In the rows, 128 means zero.
Each row of T is roughly a mix of the hidden directions of one of 4 groups.
T:
[[175 106 123  92 117 121 179  88 126 126]
 [107 122 161 111 131  93  59 147 131 140]
 [ 97 141 126 133 130 158 144  85  84 176]
 [129  93  73 145 146 145 126  96 129 175]
 [142 109 167 116 121 134 183  86 132 165]
 [104 112 177  96  90 112  96 126 146 161]
 [172 126 113  93 112 155 102  90 164 152]
 [108 140 125 117  99 129  94  71 111  81]
 [104 110 141 138 146 125 107 182 117  69]
 [153 106 180 124 159 136 127  78 150 152]
 [156 138  93 129 105 177  93 140 139  85]
 [136 142 140  67 117 144 133  68 142 137]
 [125 123 106 134 137  96 189 170 100 150]
 [161 111 124 149 184 112 159 142  86 144]
 [116 123  84  87 128 166 169 112 142 160]
 [ 82 172 144  86 117 135  82 137 133 122]
 [153 145 150 100 122 142 106 159 186 162]
 [145 179 128  91  93 162 108 131 106 157]
 [105  96 108 177  95 135 110  90 149 100]
 [ 81 180 126 163 142 117 156 159 134 143]
 [134 121 150 207 144 123 109 154 133 111]
 [148 126  80 121 128 124 170 144  83 169]
 [105  98 123 174 136 114 122 150 116  66]
 [173 109 144 125 190 111 108  94 128 120]
 [127 160 136  88 100 134 126  86 105 179]
 [130  64 128 109 130 134  88  90 125 157]
 [ 85  94 150 122 118 178 102  89 137 137]
 [ 95 151 106 113 141 104 117 181  93 163]
 [167 139 165  77 107 119 115  85 141 134]
 [150 138 160 129 183  91 114 160 122 163]
 [ 68 163 162  99 107 143 124 131 126  96]
 [141 186 121 133 130 132 108 192 118 139]
 [ 92 152 169 102 123 102 145 148 116  76]
 [130 141 172 113 131 155  74  91 131 162]
 [175 138 144 156 117 158 150  78 158 116]
 [157 140 164 114 139  91 136 141 170 177]
 [ 83 120 128 178  75 108 124 144 130 110]
 [127 187 143 102  97 134 159 167 145 109]
 [173 152 125 124 124 117 106  63 127 159]
 [170 123 101 113 170  85 170 139 120 124]
 [ 61  97 100 143 106 118 150 114 144 107]
 [162 132 118 128 124  87 116  91  80 168]
 [103 122 147 140 100 177 190 111 127 124]
 [ 82 120 152 154 144 142 117 184 122 163]
 [164 148 127  99 110 149  64 122 145 102]
 [131 145 111  90  85 125 165 143 182 134]
 [161 120  96 134 149 156 150 166 183 129]
 [155 112 108 134 128 153 183 106 118 180]
 [129 140 167  86 115 129  73 106 162 117]
 [ 88  87  69 132 148 114 131 144 107 145]
 [124 120 109 111 127 151 138 193 180 116]
 [114 139 145 110 142 136 186 145 107 184]
 [ 68 181 148 118 108 142 123 149 126 107]
 [123 108 115 152 175 148 173 120 151 173]
 [149 154 103 169  97  88 118 109 106 167]
 [172 101 104 161 100 143 138 177 141 109]
 [ 77 151 144 120 111 160  72 135 148 125]
 [ 66 131 149 143 121  93 131  97  87 126]
 [153  94 150 121 138 118 187  81 123 117]
 [131 141 140 122 165  91 140 175 169 164]
 [119 103 167 128 146  87 120 178 120  88]
 [141  99 104 109 158  91 136  83 156  91]
 [ 89 104  96 156 148 130 124 108  77 161]
 [107 126 167 121 110 139 119 153 185 173]
 [129 103 146 165 166 163 165 115 162 155]
 [126 110 164 117  94  96  74 135 104 159]
 [121 120  94 109  99 101 174  79 135 152]
 [109 148 181 107 101 111 103 167 137  93]
 [132 159 152 136 141 146 176 187 106 126]
 [163 103 155 121 156 145 178 131  82 133]
 [157 167 130 103 115 144 107  81 177 128]
 [115 112 119 141 127 105 180 116 169 180]
 [162 173 110 136 147 159 136 104 139 180]
 [158 178  85 117 151 100 135 160 127 102]
 [125 143 176 136 102 153 128 146 174  82]
 [170 159  89 152 127 135 134 161 143 175]
 [168  96 132 129 128 149 186  91 138 152]
 [159 178 127 105 109 149 162  95 161 143]
 [ 91 147  73 132 144  90 139 162 100 133]
 [100 187 132 144 143 137  99  95 156 157]
 [120 129 129 201 153 145 128 135  84 115]
 [100 113 117 177 128 186 154 137 154 137]
 [147  59 162 113 123 138 107 101 111 146]
 [147 166 152  88 147 118 137 182 100 142]
 [125 114 110  93 155 117 152 184 126  82]
 [157 149 101 123 135 105 128  56 139 107]
 [145 147 139 174 109 178 148 127 175 130]
 [ 88 147 160 176 110 133 127 144 111 175]
 [176 129  83 124 135 127 146 145 117 186]
 [147 170 164  83 116 137  96 156 132 158]
 [167 133 149  91 139 135  91 153 181 124]
 [133 161 112 103 111 173 142 118 140 188]
 [125 117 169  63 123 154 148 122 138 161]
 [111 142 101 135 143 151 117  88 119 196]
 [154 109 134  67  82 109 110 100 127 117]
 [146 110 132 153 173 155 136 121 179 168]
 [107  86 130 151 107 151 175 102  87 139]
 [117  63 143 109 116 133  87  97 150 113]
 [106 124 126 119 163 180 152 181 129 151]
 [131  76 156 166  86 120 119 149 103 151]
 [122 101 119 114  89 150 167  71 144 111]
 [113  95 166 145  85  99 112 169  99 128]
 [115 192 100 136 145  93 159 144 116 109]
 [ 91 180 150 162 129 157 145 111 156 150]
 [156  82 149 175 150 112 143 170 139 125]
 [ 92 120 103 126  92  97 154 158 105  83]
 [168  91 122 168 125 130 173  95 102 129]
 [ 92 178 132 120 118 102 127 180 133  95]
 [138 162 150  97  72 118  94 103 133 154]
 [113 189 103 111 159 114 159 157 120 106]
 [105 143 124 102  88 115 121  84  72 117]
 [108 101  83 136 112 164 121  83 120  89]
 [104 129 157 147 145 162  90 118 167 174]
 [ 69  97  98 101 120 147 166 124 147 140]
 [114  98 179 108 131 175 127 162 152 107]
 [142 122 118 123 149  96 159  65  87 137]
 [ 91 143 122  69 151 127  91 132 157 104]
 [145 211 130 130 151 124 130 148 146 128]
 [ 99 117 139 171 162 164 117 178 118 109]
 [130 116  93 137 161 173 153  79 106 143]
 [163 130 147 134 149  85  87 163 162 107]
 [120 128  97 134 130  95 114 177  68 117]
 [ 86 144 113 165 150 130 106  88 120  82]
 [169  96  96 124  98 174 134  96 144 146]
 [122 152 165 158 106 158 153 179 152 109]
 [195  92 108 143 125 112 162 146 130 113]
 [167 122  99 130 124 141 186 143 113 173]
 [146 151 144  70  88 122  83 112 131 121]
 [129 128 122 122 107 161  98  59 158 113]
 [ 90 183 150  94 142 127 103 108 139 159]
 [152 152 125 152 122 170 115 116 153 191]
 [202 135 104 128 111 123 115 129 168 112]
 [138 106 105 104 149 145 151 165 192 128]
 [126  77 171 143 106 146 122 166 105 158]
 [170 109 105 141 166 144 184 104 136 119]
 [101  88  88 160  97 105  98 104 150 124]
 [127 118 110 114 158  95 199 124 121 155]
 [ 83 119 152 152 138 129  63 104 116 113]
 [142 143 134 128 145 152 149  74 187 114]
 [119 118 156 142 142  91  90 173 137  82]
 [102 164 100 128 151 142 137 182 118 170]
 [ 95 133 121 134  87 142 192 148 141 154]
 [132  74 118 114 158  87 152  87 140 113]
 [141 177 120  91 144  96 124  88 134  89]
 [148 139 123 145 133 151 118  55 103 159]
 [123 184 109 134 126 126  75 156 107  98]
 [ 68 103 117 181 122 151 140 149 128 120]
 [155 103 136 141 195 120 147 120 169 142]]

Each list below has four rows that fit no group; the rest each fit one group, if only roughly. Name those rows in the order they come.
    q125: [122 111 109 108  70 137 106 102  87 161]
    q598: [159 121 108 192 134 142  98 138 138  89]
    q13: [100 136 172 112 102 105 170 120 103 170]
    q895: [169  74 111 137 142 136 111 153 142 174]
    q344: [143 137 132 120 124 136 201 103 169 144]
    q485: [106 140 103 110 134  67 137 168 166 124]
    q116: [133 186 122  86  98 117 121 124 166 155]
    q359: [159 107 150  91 114 113 182 124 109 166]
    q197: [143 105 133 128 169 133  86  82  96 159]
    q115: [ 77 115 182 104 151 118  88 130 128 124]
    q379: [128 130 177  80 131 147  85 151 134 157]
    q870: [152 114 126 130 119 134 152  87 195  99]
    q217: [105  60 101 133 153 138 160 143 107 118]
 | q125, q116, q197, q870
    q6: [113 144 120 162  93 183 107 130 167 104]
    q131: [177 118 142 161 120 123 169 138 172  97]
    q366: [107 128 123 203 136 138 154 126  93 144]
    q338: [124 133 166 151 158 115  75 128 179 123]
    q702: [127 153 134  61 133 110 173 132 101 139]
    q991: [136 112  97 164  98 119 129  61 128 108]
    q349: [150 128 169 164 145 165 148 172 158 138]
    q377: [146 161 159 107 158 128 109  96 186 124]
    q614: [ 84 122 137 113 108 138 188 157 138  95]
    q596: [169 173 162  90 138 134 100 127 137  95]
    q753: [146 111 199 148 123 130  86 114 139 145]
    q578: [108 151 151 162 100 186 128 106  95 136]
 | q349, q614, q596, q753
    q804: [139 106  82  99  92 166 104  99 114 107]
    q797: [145 149  93 177 167  83 121 148 116 133]
    q300: [146 146 144 143 105 146 122  67 167 161]
    q862: [173 125 185 108 111 110 137 101 102 103]
    q14: [115 118 131 152 181 108  76 104 152 106]
    q813: [108 111 114 161 122 141 100 169 126  67]
    q919: [151 106 137 139 174 102 132  89 134 182]
    q841: [106 142  71 155 124 103 135  78 111 110]
    q210: [104 114 109  62 115  95  99 128 124 157]
    q313: [158 120 141 107  69 122  88  90 126 144]
 | q300, q841, q210, q313
    q207: [142 117  97 122  89 194 143 110 139 152]
    q316: [133  94 129 175 102 153 131  85  85 126]
    q227: [124 127 129 149  66 133  80 111 141  93]
    q823: [125 158 127  89 183 131 140 132 130 181]
    q79: [101 104 169 134 113 153 153 180 128  92]
    q93: [ 98 189 121 116  96 147 112 134  90 151]
    q193: [152 134  57 132 109 150 110 138 102 158]
    q396: [ 88 108 107 157 159 115  93 148 168 100]
    q964: [121 107 149 177  93 157 116  79 152 124]
    q356: [125 103  99 193 112 132 135  88 113 105]
    q833: [111  92 143 131 156  86 142  70 114 110]
    q247: [171 158 142 123 159  93 160 137  91 157]
 | q316, q823, q93, q964
    q892: [163 193 160 103 127 122 109 100 140 131]
    q235: [ 71 116 185  99 141 124 128 153 114 125]
    q168: [106 162 132  98 127  79 108 115 150 177]
    q840: [173 165 164  99 146  98 126 131 114 165]
    q238: [127 114 132 102 164  80 107 175  96 144]
    q459: [135 143 134 103 156 167 147  83 181 130]
    q789: [ 88 149  78 131 157 130 150 178 131 126]
    q513: [148 108 107  94 154  99 183 158 151 136]
    q363: [ 81 125 111 168 109 149 118 106 105 177]
    q518: [114 130 143 120 143  84  89 112  70 103]
    q592: [162 115  68 176 124 117 145 133 108 109]
    q64: [125 110  92 110  95 102 179 119 117 171]
 | q168, q459, q363, q64
    q51: [113  79 113 156  91 114 130 182 127 114]
    q546: [160  56  91 129 123 124 130 142 105 117]
    q397: [161  65 150 155 143 124 113 103 105 150]
    q441: [148 112 117 100 177 152 126 174 152  93]
    q50: [144 141 170 107 137 114  78 156 115  83]
    q662: [171 152 139 119  98 189 117 104 149 130]
    q935: [110 165 171 108  91 172 129 123 123  94]
    q713: [125 112 173 131  76  92  93 131 131  98]
    q148: [124 104 168 130  95 178 159 149  98 145]
    q166: [ 84 138 181  89 119 152 108 114 153 117]
    q685: [178 166  88 141 131  92  96 136 145 122]
    q863: [124  84 112 125 139 120  67 108 100  95]
    q427: [151 114 146 105 191 153 114 158 162 130]
    q975: [ 74 138 157 146 167 124 102 106 123 167]
    q259: [128 143 153 124  95 165  82 150 170 155]
 | q51, q397, q935, q148
    q204: [108  98  84 133 170 135 143 145 136 181]
    q922: [ 87 135 160 151  84 168 140 140 133 164]
    q495: [154  95 123 135 113 106 202 112 117 128]
    q403: [110 108 148  66 135 122 105 162 158 101]
    q408: [110 144  73 120 133 119 148 104 118 188]
    q675: [ 76 187 142 134  92 139 136 104 130 130]
    q420: [115 142 164 172 136  91 130 175  95 125]
    q693: [144 197 113 123 125  81 111 105 132 118]
    q915: [154 141  83 111  96 157 171 109 134  95]
    q555: [ 75  92  98 137 146 172 141 139 148 107]
    q956: [ 98 114  91 152  95 161 114 172 160 121]
    q742: [ 99 113  60 158 134 155 132 100 117 113]
 | q204, q495, q408, q742
    q400: [157  85  70 119 122 161 147 110 147 139]
    q857: [137  84 118 148 144 156 129 189 110  98]
    q160: [113 103 148 159 128 192 105 132 159 152]
    q764: [146 123 113 182 103 111 124 162 141  76]
    q914: [ 99  82 142 149 163 119 106 103 137  80]
    q252: [164 146 149 135 109 198 122 102 145 138]
    q810: [113  88 158 141 110 109 153 169  98  87]
    q187: [ 80 136 173 107 144 110 164 160 152 117]
    q122: [141  86 133 121 123 103  96 181 121  84]
    q601: [152 141 105 165 167 166 127 179 141 138]
    q837: [182 137 108 151 106 130 179 117 137  93]
    q100: [158 128 158  93  90  80  99 153 118 122]
    q472: [128 128 152 163 121 134  82 158 175  92]
 | q400, q857, q187, q100
    q536: [125 105 140 102 180 134 155 131 171 170]
    q296: [121 102 163 151 152 119 150  94  71 149]
    q839: [ 68 147 137 104 125 152 161 116 103 163]
    q249: [181 117  94 112  78 159 152 128 138 128]
    q836: [115  96 112 134 131 192 167 116 106 155]
    q18: [122 104 175 150 116 131  86 117 107 179]
    q383: [130 153 153 160 133 120 143  94 125 196]
    q924: [126 101 143 182 122 102 127 189 116 127]
    q670: [123 154 147 148  99  94 153 148 128  65]
    q807: [123 145  99  86 126 128 104 194 149 136]
    q542: [ 74 101 147 148  87 161 132 109 102 142]
 | q836, q18, q924, q807
    q112: [117  85  89 144 156 162 157 114 160 101]
    q829: [131  55 155 118 148 110 151 112 103 114]
    q781: [ 77  84 109 141 132 157 131 174 146 127]
    q25: [128 158 113 157  84 159 170 167 123 113]
    q659: [167 143 163 149  84 142  90 105 114 100]
    q236: [ 47 142 124 121 115 138 135  96 135 141]
    q479: [135 184 154 144  75 154 114 122 147 114]
    q374: [102 156 159  87 181 139 125 137 122  92]
    q457: [156 104 130 136 149 126 126 167  63 155]
    q327: [141 136 160 190 108  95  95 104 131 117]
 | q659, q236, q479, q374
    q91: [186 103 153  82 147 158 110 121 120 132]
    q722: [170 118 121 140  80 112 141  74 119 152]
    q565: [143 120 122  79 118  92  77 154 158 119]
    q42: [166 148 108  92 192 140 133 125 150 121]
    q415: [ 88 107 122  83 110 121 122 164 138  78]
    q119: [149  80 118 134 149 128 109 107  66 108]
    q535: [116 110  74 106 113 121 179 155 144 100]
    q718: [164 156 121  90 156 106 119  71 111 125]
    q716: [127 165  84 107 134 142 185 102 113 112]
    q985: [120 178 158 141  91  98 110 173 117 135]
    q157: [140 163  99 119  91 117 178 138 131 172]
 | q91, q722, q42, q716
    q585: [156 180 130  99  96 132 108 174 106 138]
    q976: [146 146  87 120 101 145 187 130  91 114]
    q606: [167 123 104  80 114 104 123 104 176 110]
    q754: [128 176  95 118 114  98 138  70 128 147]
    q613: [156 189 160 138  89 103 112 115 138 116]
    q172: [126  93 139 152 118 136 144 167  76 170]
    q414: [ 98 109 136 185 124 115 148  79 114 153]
    q654: [141  94 160 134 160 100 133 174  87 106]
    q899: [164  97 108 160 110 164 129 110 127  76]
    q704: [136 108 110 101 159 105 176 174 158 124]
    q673: [ 84  91 152  96 125 128 146 185 124 129]
 | q754, q654, q899, q673
    q896: [151 115 151 131  93  97 120 178  88  99]
    q844: [141  56  92 142 126 161 142 145 122 124]
    q228: [ 99 138  73 130 136  89 137  89  97 147]
    q362: [132 116 199 121  90 114 106 156 123 116]
    q769: [126 166 174  98  99 101 133  83 115 138]
    q182: [124  57 119 107 140  93 110 105 147 111]
    q451: [149 122 127 107 179  93 158 129  82 103]
    q57: [117 112  74 117 162 114 163 106 115  86]
    q913: [102 155  96 153 141 140 160 109 181  99]
    q545: [ 95 194 124 124 109 168 127 112 101 128]
    q512: [111 142 111  88 176  94 169  98 127 128]
    q216: [108  85 114 167 120 171 112  85 122 150]
 | q896, q228, q545, q512
    q741: [102 157 154 161 143 139  71 141  91 130]
    q10: [120 152 176 159 109 139  86 112 106 167]
    q266: [110 136  95 156 158 173 117  81 138 157]
    q492: [145 157  87 107 186 139 154 104 113 143]
    q738: [154  86 159 167 124 123  94 152 110 164]
    q60: [117 122 148 155 148 154 164  62 146 125]
    q600: [106 108 137 100 122 153  67 116 169 149]
    q392: [107 138  77 145 157  83 146 117 109  91]
    q372: [119  96 110 137 113 126 103 108  61  93]
    q225: [137  97  89 175 138 105 171 160 122 122]
    q558: [143 147 140 144  82 146 189 125  94 119]
    q874: [144 128 152  98 167 176 105 146 162 158]
    q658: [139 132 124 156 121 133 100  75  74  98]
 | q266, q738, q225, q558
    q390: [107 106 118  86 125  78 134 179 116 112]
    q948: [138 141 111 182 111 130 158 159  99 172]
    q417: [ 74 129 139 104  82 123 116 152 164 154]
    q22: [144 141 117 119  88 120 102 161  76 169]
    q381: [129 109 178 143 157 123 149 164  81 151]
    q900: [149 166 104 153  80 140 137  95 124 170]
    q940: [149 141 172 146 145 130 107 151 173 175]
    q90: [159 131 114 157 126  91 172  99  83 115]
    q911: [169 178  93 130 157 104 101 151 114 143]
    q475: [125  86 160 156 176 158 109  95 138 140]
    q458: [ 98 117 127 126 155 116 165 103  61 135]
    q873: [187 127  83 138 126  89 126 156 112 109]
    q969: [140 111 154  83 133  97 117  79 156 159]
 | q390, q22, q381, q911
    q388: [118 113  99 113 123 154 189 141 176 116]
    q893: [ 92 156 181 111 122 125  81 117 121  99]
    q158: [192 150 106  82 125 131 112 141 126  99]
    q946: [142 138 102 119 105  88 169  86  88 115]
    q39: [143 186 155 151  84 119 101 116 154 128]
    q202: [144  98 125 143 171 139 114  74 135  85]
    q399: [113 106 155 130 137 121 170 178  90  93]
    q671: [170 130 143  87 105 138  81 114 113 167]
    q590: [128  75 108 151 109 143  68 140 132 108]
    q98: [179 127 128 152  94 176 110 113 150 155]
 | q388, q893, q671, q98
    q577: [138 176 114 171 141 145 102 167 145  97]
    q103: [117 166 134  98 148  88 168 169 153 121]
    q255: [122 147  97  75 113 153 131 103  99 172]
    q581: [155 101 104 149 162 149 102 186 142 136]
    q19: [162  94 101  90 126 154 122 116 118 183]
    q757: [167  90  99 128 117  84 125  85 126 102]
    q929: [160 141  85  88 110 125 114 123 154  77]
    q619: [126 187 142 122 101 108 109 124 174  96]
    q532: [128 154 125  92 166 126 128 159  85 175]
    q348: [116 146 101 100 166  96 148 154  75 139]
    q384: [117 170 169 120  92 108  97  89 143 110]
    q902: [186 156 124 140 109 101 147 104 154 166]
 | q577, q103, q757, q384
    q470: [151 115 105 117 122 146 139  92  71 174]
    q562: [147 100 122 109 159 160 110 174 162  91]
    q352: [116 158  96  97 112 152 125  67 157 125]
    q820: [102 147 188  83 117  93 145 136 129 119]
    q152: [114 123 119 136 117 117 146 206  95 109]
    q570: [169 119 176 138  92 117  97  93 118 152]
    q468: [124 135 132 140 133  81 151 181 101  84]
    q708: [102 158  98 135  94 145 139 100  83  90]
    q141: [140 107 112 126 124 185 108  97 154 176]
    q218: [101 124 108 142 145 155 152 194 109 157]
    q689: [112 104 125 163 131 189  93 111 148 101]
    q48: [108  83 138 172 135 152 101 173 121 152]
    q544: [107 129  88 142 185 147 152 163 137 153]
 | q470, q352, q820, q544
